Here are some points:
[ 11  -9  -6 -20  12 -50  22  12 -17   1  -3 -11  20 -22 -24 -18 -11 -14
 -11 -14  -2  25 -10   2]
[ -2 -21  10  12  -3 -23 -21 -43  15  12   9 -19  -4  12   0 -11 -16 -14
 -20 -17 -21  -3  47  29]
[  9  16  17  27   0 -12   3 -64   9  -8   7 -17 -17   5   9  15   2  11
  14  -4  -7 -22  27  36]
[-13  10  -7   2  -6  17   9  45 -13 -27  14  -3   2 -19 -29 -17  22 -27
  25  -5  31   9 -17 -31]
[ 19 -14  36  -3   2   6  19  -6 -13   6  16   9 -47   2  30  10  15 -12
   6  13 -14  -7 -91  27]
[ 11   4  -3 -11   5  15  -4 -59 -29   6  -7  -8 -11 -15 -12 -16 -10 -27
  12 -20 -33  31  23  16]
[  6  32 -24  14  -6   4 -87 -42  12 -20 -16  -8  -3 -14  -5  13  13   7
 -16  12  -7  14  32  19]
[ 29  33  11 -14 -14   0  44 -36   3   0   8  34  -3   8  -1  16 -18 -28
  29  20   0   1  -2  35]
[ 15  70  20  -4  18 -23  13   8  38  -9  19  18   2  17  22 -11  40  20
  -2  39   2 -15 -33   7]
[ 13  92  -9  35  -6  53 -34 -23  28 -38   3  -8 -39  40  25 -26   7   3
   5  40 -23 -45  18 -20]
[ 11  13 -23   6  -6  -9 -15 -15 -16 -11   6  11  19   3 -14 -41  13 -28
 -13  13  -9  -7   7 -23]
[-62  26  24  16  -7  17   4   3  37   8  10  10 -24  28  15  12  50  32
  -5  -7  21 -22  10  22]
[  2   0   1  27  19  29 -37 -37  48  17 -39  24 -33  26  37  44  -6  24
 -34 -10   7 -33  11   1]
[-40  12  -6  14  -7 -29 -44 -67 -22 -27 -14 -47   1  -3 -16   6 -33  22
 -13 -16  -9  -1  14  57]
[-37 -31 -18 -29  20  16  30   5 -18  16  -8  -2  20  26   5 -21   6 -31
   6 -13  10  24 -24 -29]
[ 14  26  36 -38 -30  -9   1  19   9 -30  -6  27   1  21  18 -21  14  46
   7  44   5 -27   4   0]
[ -6   2  -3 -39  29  13  13  28 -10   4   2  17  20 -13  -4 -22 -20   2
  13 -27   4  -1  -7 -25]
[ 27  31  -3  -5 -38  32   1  34 -15 -22  21 -16   0 -20   3  -6  11   3
 -27  19   7 -34  -6  13]
[   8   42 -127    4   -4  -15   -3   -8    7    5   -2   26   16   27
   12   13    7    0    7    7  -19   13  -19   48]
[-15 -16   7 -35  22   7  26  57 -10  19 -29  44  -3  -5   0   7   9  20
 -14 -52  19  65 -81 -38]
[ 19  10 -27   7   7  -4  -3 -35  10  17 -14 -32  15 -24 -12   9 -12 -10
 -34  17 -31   9   5  18]
[ 14   2  32  12  11  37 -38   7  63  10   4  -2  -3  29 -32  37 -15  35
 -23  -4  25  -6   7 -10]
[ 27  27  78  -8 -12  -4  19   7   7  46  24  14   8  40  17  13  22  15
  10  19 -12  -5 -47  19]
[  6 -31  28 -24  14   7  48  34 -30 -24  -2  28  10  43   4  -3  33   8
  50 -63  22  -1 -40  -4]
[ 32  11  20  63  -8 -14  24  27   4  14   9   2   4   6  46  13  25   0
   0  15 -21  31 -19  29]
[ -4 -16   7 -33  -9 -34  69  16 -24  10  14   7  -4   2 -14  31   2  -1
  -1  99  31   6 -24 -25]
[  3  10   6   5  29 -20 -11   6   6 -10  -1  20 -16   2 -25 -30  -6   2
  -3  -1  58  10  -8  34]
[  10  -10   -9    2 -127  -26  -90  -18   24   -5  -20   -8    2   15
  -10   31    0   -2    7   19    1  -15   19  -20]
[ 64 -43 -42 -33 -23 -26  18 -26 -50 -25   1 -17  -4 -29   3 -87 -21 -52
  11  -5 -17  11 -12  33]
[-14  16   1  11  14 -21  -3  41  28  11  -6  19 -44  15  57  14  42   8
 -11  28  25  -6   3  -2]
[-19 -10 -62   9  25  19  22  49 -26 -22 -24  -2  58 -26   5 -28  14 -35
  19   6  21  -2   0 -60]
Here are 16 more points, each followed by its number:
[ -5  -7  28  15  29  20 -14  38 -21  10   8  32  19 -13  30 -14  46  -8
  19   1   1   0  -4 -19] 0
[ -3 -40  -7 -29 -15  -8   7   8 -45  14  32  20   7  -8  25   8 -19   0
   3   7  -1 -10  -1  -4] 1
[-13  11 -19  44 -11 -14  22  -3   3 -36  -5 -13 -13   2 -16   6 -13   0
  -5  -2 -18  11  17  21] 2
[ 10  34  53 -14   5 -17  35  13 -33  10  29  38  -7   0 -19  48   0  -6
 -36  13   8 -15  -8  39] 3
[ -1  -9 -26 -18  -9  18  11  20  28  12   1  17 -13   8  26   2  12   9
 -21 -11   5  14 -29   4] 4
[ 26  -9  11 -23  -5  -6  32 121 -15  -5   2 -16  14   1   3  -3 -31 -23
   7  -3  19 -11   1  52] 5
[ -8   2  96  29  -9 -40 -17 -62  40 -39   5  14 -19  13 -47  27 -12  17
 -15 -53 -13  -4  23  49] 6
[  3  61  13  30  -3 -71 -14   1  19 -12   0  -9   7  25  45  24   1 -10
 -11   5 -11 -10  24  18] 7
[ -3  15  11  49  -8 -43 -23 -40  37 -20   4   4 -13  16  13   7  -4  27
 -14   6  26  20  40  46] 8
[ 53  74  26  22 -14 -12  -5   8   9 -26  21  12  -3  12   1   8  32 -23
  -3  13 -20 -22  21   0] 9
[ 41 -19   0 -36 -13  18  -6  40 -22 -28   7   1  19   4 -24 -20   2 -49
   1  19  -7  19 -39 -66] 10
[ 14  -5  24 -24  25  33  50 -82  -4  32  20  25  -7  10   1   3  31   0
   4 -15 -10   1  19 -21] 11
[ 14  20  22  16 -37 -30  -1 -29  23 -27  18 -14  -6   7  34 -20   4  14
 -25  25  -7  -4 -21  28] 12
[ -7 -39  32   8  -7  25  91  50 -21 -21   7  13  18 -29  25 -71 -16  21
  21 -35  69  74 -52  -2] 13
[  1  30  44 -37 -27 -40 -13 -14  23   9  10 -36  16  23   7  21  -8   6
 -11  11 -11 -22  47  18] 14
[-11 -23  22  14   7  31 -13 -14  48  15 -11  -7 -26   9  34  14 -13  27
  15   8  30 -39  41  -3] 15
Which three of these numbered points are nearest to each point below, looking only along the 5 directions in which the first points spread most? Their numbers follow each, nearest first.
[  0  -5  27 -11 -23  -9   3  12 -31   2   0   7 -12 -50   0  -2 -16 -26
  22 -18  21   2 -16 -14] > 1 5 10
[ -1  60  49  19 -28 -15  42  51   2   1  29  18 -20  18   9  -2  14  11
  -3 -10  -1   3   1  33] > 3 4 9
[  2  19   8 -11 -19 -10   7  -1 -37  13  -4   3 -19  -2 -53 -22  10  -7
  -6 -29   8  12 -14   5] > 1 2 4
[ 69  19  22  28  29  25  -7   5  24  21  29  64 -39  27  39  28  25  38
 -26  22   9 -10  25 -22] > 7 15 9
[  0   0   9   2   8  -4 -13 -12   0  15  -9 -15 -19  10  37  15  17   2
  13  14 -12 -13  31  16] > 7 2 8
[ -5  17  44  15  -6   4  25  10   5  -3  37  14  10  59  18 -10  -3   0
   9   0   2  -4 -28  36] > 3 11 4
[  5  60  -7   7  -8 -26 -20 -36 -11 -10   4 -34  20 -21 -16 -11 -36 -41
 -18 -23   3  12  13  -9] > 2 1 8
[ 23 -43 -17 -25  14  13  27  32 -25   5   7   2  -2 -16  -5  -5  39 -18
  30 -16  13   0 -28 -24] > 5 1 10
[ 42  38  -5  24 -20 -24 -29 -33   9 -27   7 -19  -7  14 -18  21  24   6
 -25  18   7  -9 -26  35] > 12 7 14
[-28 -36 -29 -21  24  -1  30  49 -12  21  -2 -11   7   5   2 -18 -15  -8
   7 -41 -17 -35 -55 -16] > 0 5 4
[  1  13 -45  12   8 -21 -10 -29   8  -9  -7 -40  27 -27 -19  -9  -4 -19
 -13  40  -5  -6  -6   6] > 2 7 1
[   5 -101   -1   -8   13  -25  -10  -16  -15  -10  -36   -3   13   -3
    9  -24  -10  -15   -3   -6  -11   47   -3    1] > 1 11 2
[ 10  38  30   9  14   3 -18  -3   3  34 -15 -12   2  34   4  10 -24  -4
  15  22  -3 -11  22  65] > 7 8 12
[  7   1   2 -14   0  11 -12  -1  21  18 -19   1  -5  38   6  10  20 -12
   7  51  13 -24  20  -2] > 7 9 15
[  3 -19 -47  10 -20 -14 -15 -57  54 -14  -2 -44  18 -15  -9  -9 -18   7
  19  -1  -7  13 -39 -16] > 2 1 8
[ 23  19  37  22  20 -26   3  23   3 -10  21  12 -17 -15  13 -25   0   8
  18 -85  -4   9  -3  17] > 11 4 2
[-22 -10   2  43  13 -30 -31 -92  25  -6 -37  -3 -16  68  28   2 -24  40
 -12  26  -1  15  11  32] > 8 6 7
[-22  -2  -2 -38  10 -27   0  14 -49 -25 -26  -7   4 -14  -6 -53  27  -2
  -6  -8 -13  -4  21  -6] > 1 10 5
[-47  -1  -1   5 -32  11  28  14  -5  20  14  30 -15 -22 -18  18   8   2
  16 -16  45   7 -63  -2] > 0 4 5
Here are 16 other points, each followed by its number:
[ 20  -8  -6  13  -1  22 -37 -10  59 -18 -11   7   8  42  21  17  -2  -4
 -12  12  -1 -16  46 -66] 0
[-56  22  59  -2 -12  26  16  19  30  14  23 -11 -20  28   5  24  12  33
  17   1 -30 -14 -10   9] 1
[-26 -48   1 -29  -3 -20  14  36  -5  11   0   4  14 -31   3  -9 -16  38
  14 -38  19  60 -55  -4] 2
[ 14  23  73  47   3  25  -3  24  20  10 -11   5 -13  28  19 -20 -11   9
  27  25 -12  -7  -2  16] 3
[  3 -23  27   4 -14  16  13  12  -9  23  -3  24  44 -15   3  12  37  12
  17 -18   5  57 -50  19] 4
[ -8 -24  19  32  37  43  -7  12  30  18 -10   3  24  44  62   6 -17  41
  22 -10  10 -20  12  11] 5
[  3  14 -40   8 -17 -15  17  23  -7  -4   1   0 -45 -16  -8  -1 -11  14
  -4  -7 -10  21  -9  12] 6
[  6  20 -32 -18  37 -62 -15   1 -63 -24  -1 -13  -2 -15 -25 -17  -4 -34
  -8  17 -16  24  12 -20] 7
[-53  19 -30  24   2 -29 -45 -13 -18  -7 -20 -34   4  -4  -1 -18 -42 -18
 -17  22 -27  -1 -41 -34] 8
[ 10  -5  26   4 -25  25  12  -6 -35  28  -3   8  -1   5  -7  23  12   0
   9   8   8   6  -7  32] 9
[-37 -21   4  -3  12  -1 -13  -9   2   7  20 -12  -8  14 -28   5 -11   6
  20  -8  -9  13   8   8] 10
[101 -40  -4 -29 -14   7  31   0 -25  29  -9 -19  26 -12  -1 -29 -55 -21
   8  -7  21  26 -21   0] 11
[-19 -15 -23  -3  -2  91 -13  23   8  18  -3 -19 -24 -33  10  24 -18  14
   3  -8   0   2  19  45] 12
[ -2 -29  -4  18   4 -14 -10 -28  -3 -20   4 -50 -12  -6 -19 -15 -20  50
   5 -12  -2  14 -14   7] 13
[ 13 -25  -9 -43  26  42  34  32 -61 -58  10   6  26 -18  -2 -38  18 -28
 -13  -7   6  12 -20 -30] 14
[  9  50 -24 -10 -56 -55  41 -16 -10  -2  11  -6  -8  16  47  14  -3  17
  13 -12 -26  13  15  38] 15
Which three of these numbered points are nearest to each point below, looking only along the 5 directions in which the first points spread most? Their numbers follow each, nearest first.
[ -2   3  37  23  -3   4  -5  27  30  17  -3  95 -24  12  -9  12  32  31
  -4  -4   7 -52  45   8] > 1 3 5
[  3 -17 -11   2  40  35   2 -22  52   5 -14 -24  15  11   9  20 -13 -11
  18  -5  -4 -18  26   4] > 12 10 13
[  3  16   4  18  42  16 -50  -6  52  12 -22 -17 -20  10  35   9 -20  62
 107 -43   4 -18  34   2] > 5 12 0
[  2 -34   8 -14  18  17 -49  10  37   6 -25   5  35  15  64  12 -24  -5
   1  23   9   8  25  14] > 12 10 13
[  3 -15 -44   0  -8 -38 -22  -4 -10  -8  -9 -29 -15  37  -3 -10  -7 -20
   6 -14 -12 -21  30 -35] > 8 6 13
[-35 -16 -45   0  -3 -44  20 -46 -25 -44  11 -25  26 -49   9 -37 -19 -23
  -3   2 -21  14  -6 -19] > 7 8 6
[ 17  10  -7  28 -38 -11 -66 -35  23 -50  -8 -22 -31  -8   3  24   5  18
 -25  66   0  -8  67  15] > 0 8 15
[  6  -7  43   0  12  -5  20   6 -19  -3  21   6  11   6   5   3   7  27
 -12  -7  13 -10  13   4] > 9 4 10
[ -2  23  73  43   2  10 -22 -34  23 -61  26 -17 -45   2  -2  20  54 -13
 -22  19 -19 -10 -46   9] > 3 1 9
[ 15 -10  15   1  -3  -4  10 -58  17 -18 -23  -2  10 -20 -48  -3 -34 -40
 -51  -8 -11  -8  10   0] > 13 10 8
[  2  -6  48   6  11 -21 -14 -11  53  20 -11 -20  23  27  38  65  18  28
  -1  17 -30 -33  14  15] > 1 3 5
[   3    9   -7    7    1    8  -12    7   19  -17   11    5   -8   13
    5   20   34   16 -102   27   34   -8    7   -4] > 0 12 3
[-38 -17   1   9 -13  30 -14  21  55  40  21  52 -54  18  19  46  14  54
   5 -13  50  10  41 -14] > 5 1 0
[ 36  31  24 -36   1 -20  26  35  -3   9  11  21   1  27 -55   3  44 -12
   3  20 -19  15  14 -14] > 9 6 4
[-12  -8  51  11  21  26   8  30  34   1 -15  29 -10  21  26  17  10  21
 -15  -1 -39 -12  -7 -21] > 1 5 3
[ 13  60  11 -12 -21 -12  15  27 -22 -11  -3  35  21 -12   4 -20  31 -35
  -1 -24  -4  -3   8   8] > 6 9 15
[  5 -33 -35 -24  -5 -20  42  14 -34   9   6   1  28   7  14  -4  21 -40
 101 -30  27  34 -29 -70] > 14 2 11
[ 49 -11  15  25   8 -31 -64 -30  17  -3  -9 -14 -12  34  64   3 -10  -7
 -14  27 -27 -11  31  45] > 15 13 3
[ 12  -1 -52 -39   6  11  38  35 -48  -4 -57  20  32 -30 -20 -23  34 -13
  12   7 -11 -16 -34 -43] > 14 7 6
